[[140 117 113 125 131 137]
 [151 132 117 142 131 123]
 [116 136 138 110 117 118]]
:
[[140 151 116]
 [117 132 136]
 [113 117 138]
 [125 142 110]
 [131 131 117]
 [137 123 118]]

[[127 128 126 128 128 129 125]
 [132 109 137 143 116 119 135]
 [103 140 112 117 138 141 131]
 [138 105 147 126 133 106 125]
 [126 119 128 140 117 128 137]
 [133 121 133 133 124 123 130]
 [113 137 122 119 136 135 135]
 [133 109 140 134 125 115 129]
 [124 130 127 128 127 131 135]
 [114 127 126 128 128 132 141]
 [123 116 127 143 115 128 139]
 [137 109 144 126 132 109 124]]
:
[[127 132 103 138 126 133 113 133 124 114 123 137]
 [128 109 140 105 119 121 137 109 130 127 116 109]
 [126 137 112 147 128 133 122 140 127 126 127 144]
 [128 143 117 126 140 133 119 134 128 128 143 126]
 [128 116 138 133 117 124 136 125 127 128 115 132]
 [129 119 141 106 128 123 135 115 131 132 128 109]
 [125 135 131 125 137 130 135 129 135 141 139 124]]

[[129 127 131 134 132 146 131 111]
 [115 132 143 130 133 141 123 121]
 [117 126 124 135 138 115 123 121]
 [135 133 123 136 120 144 122 129]
 [105 135 131 128 139 139 130 121]
 [116 108 121 144 137 131 127 128]
 [117 129 144 127 130 137 128 120]
 [133 129 124 137 119 146 120 129]]
:
[[129 115 117 135 105 116 117 133]
 [127 132 126 133 135 108 129 129]
 [131 143 124 123 131 121 144 124]
 [134 130 135 136 128 144 127 137]
 [132 133 138 120 139 137 130 119]
 [146 141 115 144 139 131 137 146]
 [131 123 123 122 130 127 128 120]
 [111 121 121 129 121 128 120 129]]

[[139 103 144 132 118 141 117 131 142 140 138 109]
 [134 122 133 110 140 104 142 111 134 104 105 128]
 [134 140 135 127 117 128 115 126 134 127 128 153]]
:
[[139 134 134]
 [103 122 140]
 [144 133 135]
 [132 110 127]
 [118 140 117]
 [141 104 128]
 [117 142 115]
 [131 111 126]
 [142 134 134]
 [140 104 127]
 [138 105 128]
 [109 128 153]]

[[123 118 134 125  99 124 125 130 118 123 119 121]
 [128 127 131 131 137 138 128 146 131 131 132 136]
 [128 122 137 125 103 152 123 120 121 126 125 128]]
:
[[123 128 128]
 [118 127 122]
 [134 131 137]
 [125 131 125]
 [ 99 137 103]
 [124 138 152]
 [125 128 123]
 [130 146 120]
 [118 131 121]
 [123 131 126]
 [119 132 125]
 [121 136 128]]

[[113 124 138 140 112 115 132 152 129 113 114]
 [142 142 113 111 142 146 131 123 126 141 145]
 [117 118 135 136 116 117 113 138 116 116 116]
 [124 118 133 133 124 123 104 133 110 122 121]
 [132 135 127 126 131 133 152 124 146 132 132]
 [140 140 117 115 142 144 132 115 130 143 143]
 [134 129 115 114 134 133 109 124 107 135 134]]
:
[[113 142 117 124 132 140 134]
 [124 142 118 118 135 140 129]
 [138 113 135 133 127 117 115]
 [140 111 136 133 126 115 114]
 [112 142 116 124 131 142 134]
 [115 146 117 123 133 144 133]
 [132 131 113 104 152 132 109]
 [152 123 138 133 124 115 124]
 [129 126 116 110 146 130 107]
 [113 141 116 122 132 143 135]
 [114 145 116 121 132 143 134]]

[[138 102 137 134]
 [108 149 134 134]
 [141 132 139 103]
 [126 138 154 138]
 [126 138 152 143]
 [132 132 123 157]]
:
[[138 108 141 126 126 132]
 [102 149 132 138 138 132]
 [137 134 139 154 152 123]
 [134 134 103 138 143 157]]
---
[[131 135 145]
 [129 131 151]
 [134 139 139]
 [132 134 145]
 [130 137 144]]
:
[[135 145]
 [131 151]]

[[153 129 137 137 129]
 [132 136 145 143 130]
 [134 133 146 142 131]
 [136 138 139 143 130]]
:
[[129 137]
 [136 145]]

[[142 118 107 144]
 [138 123 144 124]
 [123 126 136 149]
 [129 143 137 110]]
:
[[118 107]
 [123 144]]

[[117 120 132 140]
 [146 116 107 113]]
:
[[120 132]
 [116 107]]

[[105 125  99 131 124]
 [137  99 149 130 130]
 [122 128 127 131 126]]
:
[[125  99]
 [ 99 149]]

[[101 130 123 121 128]
 [ 99 132 123 111 128]
 [130 127 137 140 125]]
:
[[130 123]
 [132 123]]

[[123 124 121 113 112]
 [126 140 127 128 118]
 [121 128 106 119 124]
 [124 124 123 116 115]]
:
[[124 121]
 [140 127]]

[[130 121 131]
 [136 133 126]
 [126 125 122]
 [147 120 152]]
:
[[121 131]
 [133 126]]
---
[[133 152]
 [137 121]
 [141 118]
 [120 134]
 [139 120]
 [132 152]
 [136 118]
 [143 117]]
:
[[133 137 141 120 139 132 136 143]
 [152 121 118 134 120 152 118 117]]

[[109 127 129 124 140 152 132 136]
 [129 134 135 123 140 129 137 139]
 [121 142 142 117 149 136 145 147]
 [153 121 120 137 122 104 120 121]
 [136 102 103 143 109 125 103 107]
 [112 143 144 114 154 147 148 151]]
:
[[109 129 121 153 136 112]
 [127 134 142 121 102 143]
 [129 135 142 120 103 144]
 [124 123 117 137 143 114]
 [140 140 149 122 109 154]
 [152 129 136 104 125 147]
 [132 137 145 120 103 148]
 [136 139 147 121 107 151]]

[[138 136 121]
 [121 124 133]
 [ 99 102 148]
 [131 141 114]]
:
[[138 121  99 131]
 [136 124 102 141]
 [121 133 148 114]]

[[128 126 128 129 138 157 152 134 128]
 [156 136 129 131 129 129 129 130 153]
 [128 126 128 129 138 157 152 134 128]
 [154 134 128 131 128 129 130 133 156]
 [128 134 155 155 135 129 128 128 126]]
:
[[128 156 128 154 128]
 [126 136 126 134 134]
 [128 129 128 128 155]
 [129 131 129 131 155]
 [138 129 138 128 135]
 [157 129 157 129 129]
 [152 129 152 130 128]
 [134 130 134 133 128]
 [128 153 128 156 126]]

[[127 127 129 129 128 127]
 [135 134 118 121 119 135]
 [128 129 128 128 127 128]
 [121 121 137 134 138 121]
 [140 141 152 117 146 141]]
:
[[127 135 128 121 140]
 [127 134 129 121 141]
 [129 118 128 137 152]
 [129 121 128 134 117]
 [128 119 127 138 146]
 [127 135 128 121 141]]

[[138 145]
 [113 136]
 [141 127]
 [156 120]
 [119 150]
 [139 126]
 [124 104]
 [149 111]
 [153 129]
 [107 140]
 [144 129]
 [134 153]]
:
[[138 113 141 156 119 139 124 149 153 107 144 134]
 [145 136 127 120 150 126 104 111 129 140 129 153]]

[[141 126 114 123]
 [124 139 140 136]
 [125 137 125 122]
 [127 152 138 130]
 [147 116 137 114]
 [141 122 113 120]
 [141 131 108 122]
 [143 123 118 125]
 [136 120 108 128]
 [118 107 138 152]
 [131 131 113 113]
 [116 116 141 151]]
:
[[141 124 125 127 147 141 141 143 136 118 131 116]
 [126 139 137 152 116 122 131 123 120 107 131 116]
 [114 140 125 138 137 113 108 118 108 138 113 141]
 [123 136 122 130 114 120 122 125 128 152 113 151]]

[[135 154 115]
 [126 120 143]
 [116 139 143]
 [105 130 120]
 [143 112 135]
 [148 130 106]
 [130 140 139]]
:
[[135 126 116 105 143 148 130]
 [154 120 139 130 112 130 140]
 [115 143 143 120 135 106 139]]

[[135 138 127 134 133 120 123]
 [136 147 129 142 116 137 128]
 [135 130 111 131 133 107 138]
 [117 113 133 115 137 136 142]
 [125 112 118 117 132 119 134]
 [130 127 117 129 124 124 140]
 [133 135 132 132 130 127 119]]
:
[[135 136 135 117 125 130 133]
 [138 147 130 113 112 127 135]
 [127 129 111 133 118 117 132]
 [134 142 131 115 117 129 132]
 [133 116 133 137 132 124 130]
 [120 137 107 136 119 124 127]
 [123 128 138 142 134 140 119]]
